One vector is turned by the same rotation once a tick. Each row is the vector after some number of ticks, and that number follows the row.
The counts run from 0 to 547.
[146 118 143 170 173 155  96 107 122 138 135  87 182  99 113 134 112 132
 100 102 142 164 140 148  96 141 100 121 129 119 176  97 171 108 164 133
  98 144 126  92  77 166 135 154 141  85 131 131 115 127 126  82 152 190
 121 144 129 118 133 133 166 117  97 122] | 528
[123  91 173 146 187 150 113  92 122 154 172 131 151 124  96 158 131 131
 106  91 130 140 128 133 156 135 104 141 144 128 160  73 176 108 121 151
 109 134 143 101 117 147 120 152  99  83 125 141 121 143 122  92 152 174
 108  92 127 158 166 179 154 125 121 155] | 56
[179 103 159 154 126 113  94 127 144 130 112  95 169  91 104 116 101 138
 160 115 112 140 153 175 115 126 107 120 124  85 198 114 143 122 147 155
  99 154 128 119  97 141 150 116 142  81  90 143 133 116 129  89 136 148
 111 155 141 130  87 152 146 143  72 147] | 233
[141  91 184 122 145 113  87  88 146 161 154 126 151 149  90 164 150 138
 147 121 141 104 143 120 147 107  96 134 135 101 177  93 153 125 110 166
  90 139 172 126 133 124 123 117  94  93 113 153 143 113 125  86 123 129
 101  92 109 156 159 170 168 122 111 154] | 254
[123 105 178 153 121 127  88 104 149 124 146 119 156 136  72 166 132 124
 112 118 152 125 180 102 114 137 119 119 147 106 198 111 141 118 146 134
  92 170 120 116 116 130 137 103 124  65  91 144 124  91 135  58 119 142
 107 150 120 128 166 158 155 123 120 135] | 388
[157  97 158 157 112 104  75 116 152 134 146  92 151 122 101 153 121 118
 146 127 136 112 149 120  94 123 114 112 122  76 197  99 141 139 159 137
  81 185 133 124  90 124 141 101 148  73 109 139 128 115 136  66 127 119
 109 152 125 135 144 131 160 146  88 142] | 236
[154 101 163 167 165 162 117 116 120 156 124 104 147  84 119 139  94 131
 127  73 118 150 146 158 112 146 102 129 130 105 192  85 154 126 157 151
 125 153 120 102  95 151 139 157 132  74 104 130 122 150 108  96 159 174
 127 130 139 160 124 154 149 135  98 155] | 338
[173 109 153 163 161 155  94 123 148 136 107 102 151  83 120 141 124 131
 126  79 116 142 163 159 120 141  90 141 139 110 187  97 129 138 144 157
 125 169 120 104  90 161 138 147 139 102  95 125 129 141 106  84 158 176
 130 128 148 139 106 147 153 134  92 181] | 189
[166  82 168 123 154 101 102 104 128 134 165 127 143 116  83 145 106 135
 156 141  81 125 117 175 167 113 110 138 122  77 166  69 142 117 112 162
  86 163 149 107 124 133 127 101 114  85  96 137 134 132 150 101 141 122
 109 114 150 146 119 155 132 149  99 175] | 456
[160 110 138 141 158 120  99  99 131 101 135  84 153 106  79 128 106 145
 120 122  80 162 138 191 144 139 111 138 127 108 177 100 137 107 125 148
 102 164 118  90  93 154 146 100 135  74  96 144 120 120 154  94 154 162
 113 163 168 120 107 126 124 151  99 162] | 77
[152  89 146 127 182 126 121  88 124 124 158 119 161 107  84 133 110 135
 117 128  96 159 112 188 170 133  95 140 131 109 145  68 150  93 113 163
 106 143 150  74 119 171 115 128 110  88 111 141 114 130 145 106 157 172
 119 118 163 121 122 152 134 147 112 158] | 163
[139 122 150 135 138 105  59  90 149 128 147  74 172 160  95 156 147 155
 130 107 140 122 141 132 133 121 106 134 130 146 192 134 155 121 118 154
  78 138 141 140  94 136 154 117 114  83 139 158 148 114 136  87 132 169
  77 133 114 146 153 140 159 128  90 136] | 373
[146  87 157 140 193 142 115  78 122 154 170 114 155 120  99 154 128 123
 110 114 126 144 105 144 157 127  87 133 127 113 144  54 168 100 127 153
 103 143 158  79 115 158 106 152 103  92 134 137 110 140 135  99 155 172
 126  97 136 132 159 161 165 132 121 145] | 357
[164 107 155 144 172 101  82 106 116 107 160  91 147 126 100 130 107 146
 142 145  72 138 109 183 134 107 117 145 112  96 171  91 159 112 123 153
  71 161 141 118  95 140 138 102 135  92 120 122 149 136 156 105 152 137
 102 137 142 144 120 121 123 134  85 175] | 218
[143 116 142 168 168 148 101  98 109 137 139  87 170  93 105 125  99 136
 107  99 130 174 130 159 111 148 110 120 123 121 176 101 174 101 164 141
  99 133 128  88  87 158 144 152 131  68 126 133 107 130 131  97 156 189
 116 154 132 125 136 140 159 131 103 119] | 130
[144  96 161 169 161 158 118 125 129 149 134 127 171  79 113 134 100 112
 110  96 146 157 145 140 108 141 107 117 140  93 175  71 172 113 167 140
 118 153 127  92  95 162 126 158 141  80 109 123 104 127 113  75 147 174
 132 128 132 126 132 170 157 123 109 141] | 539
[124 127 167 144 179 147  91  77  98 132 141  85 170 127  82 140 115 164
 105 104 125 165 138 158 117 137 104 138 131 136 178 121 172  91 143 143
  88 111 141  96 107 147 148 145 117  73 126 136 136 114 137 109 148 181
  98 148 116 138 149 129 163 100 105 120] | 521
[167  73 165 149 147 122 113 121 141 144 147 129 145  89 105 144 112 103
 143 128 105 125 130 147 138 126 102 123 127  65 164  49 142 129 141 149
 107 191 130  96 109 143 111 118 134  85  90 129 110 135 130  83 146 126
 137 120 152 134 125 159 143 160 107 172] | 248
[179  80 170 152 145 135 108 120 136 152 125 114 126  92 113 145 105 122
 152  96  98 124 138 158 125 133  96 131 131  76 190  70 127 137 148 158
 124 175 129 107 106 138 130 131 129  81  90 130 127 145 117  96 148 141
 136 125 147 158 121 151 149 157  93 173] | 144
[142  87 184 148 171 160 128 107 113 165 132 140 148  86  98 137 101 127
 128  89 119 149 140 152 136 138 100 128 146  97 176  67 164 110 141 158
 126 135 139  88 121 144 123 158 109  78  91 131 119 141 114 101 151 163
 128 109 131 154 124 180 156 129 108 155] | 446
[183  80 171 129 142 103 104 119 153 145 139 131 156 103 102 137 126 117
 166 137 109 116 133 163 153 104  94 131 130  71 168  60 138 132 114 169
 100 163 155 115 120 141 116 118 119 102  87 143 136 123 127  91 135 127
 122  97 141 140 100 164 154 148  87 183] | 352
[148  87 186 133 142 105  83 104 150 154 157 128 147 137 102 171 142 134
 159 122 132  92 137 120 141 106 108 134 129  92 187  87 155 141 116 156
  87 153 160 137 120 120 129 119 105  88 110 142 146 117 123  84 124 117
  98  94 112 170 149 170 160 132 102 165] | 351
[124 117 146 149 118 104  72 101 145 106 154  88 175 143  74 148 129 138
 120 125 141 136 155 133 125 131 124 123 132 115 194 127 155 114 133 137
  79 157 120 123  96 135 150  89 130  64 108 158 125  95 152  67 126 149
  85 163 132 132 154 141 145 135 105 127] | 377
[143  96 162 169 169 168 114 119 138 131 131 121 144  85 102 150 111 119
 104  87 120 152 160 145 124 153 107 142 144 111 177  74 148 123 147 145
 127 176 100  92  88 155 131 146 139  83  94 120 111 145 116  82 159 178
 134 130 149 137 134 150 139 132 114 176] | 390
[157 102 175 149 148 157 105  98 138 165 111 112 162  98 101 151 120 128
 125  89 160 142 159 123 105 134  86 117 143  96 185  93 152 124 158 152
 115 132 155  89 112 147 124 160 122  88 107 141 118 113 108  80 132 164
 134 123 115 126 146 164 196 114 103 120] | 439
[139 131 162 149 151 114  65  89 127 135 144  79 169 147 104 145 133 161
 137 107 138 131 137 138 113 116 108 129 120 127 199 128 178 112 134 147
  72 121 151 138  96 133 157 126 113  79 139 146 147 111 126  94 125 163
  82 141 100 148 148 141 169 115  90 122] | 27
[152 109 150 122 128  78  73  96 151 109 150 100 179 150  72 142 142 150
 147 147 124 120 139 159 155 109 110 132 129 116 175 120 149 113 101 158
  75 143 151 123 114 139 144  92 118  88 108 163 146  94 150  86 125 145
  82 134 131 122 122 149 148 131  90 149] | 169
[180 104 158 139 169  97  87 122 139 123 151 109 171 105 115 124 129 137
 151 149  89 129 120 181 141 100 104 145 118  95 163  84 162 128 111 156
  79 147 153 120 101 157 129 119 137 114 112 123 160 127 140  95 148 145
 103 115 140 135  91 143 138 124  77 184] | 114
[152  98 180 152 137 107  83 130 170 126 146 141 157 122 101 156 150 116
 141 133 129 100 168 121 126 108 116 143 141  92 185  91 144 150 117 149
  84 178 128 142 109 135 125 109 134 103  92 133 148 112 133  60 128 130
 102 113 128 150 134 162 146 123  98 192] | 396
[135  96 190 138 130 125  94 104 144 167 134 132 153 130  91 164 129 135
 137  98 158 114 166 106 124 127 103 126 145  98 197 108 153 128 135 155
 108 134 146 126 132 120 135 134 100  71  97 152 132 106 110  78 115 138
  99 114 106 155 156 179 175 122 106 134] | 146
[176  97 151 132 167  94  91 114 142 110 162 116 171 119 101 130 134 126
 138 168  98 125 123 167 136  96 106 143 116  80 152  74 151 124 122 151
  78 166 158 100 105 148 115 109 139 119 110 125 148 111 156  79 141 132
 108 114 145 116 111 131 143 126  91 180] | 311
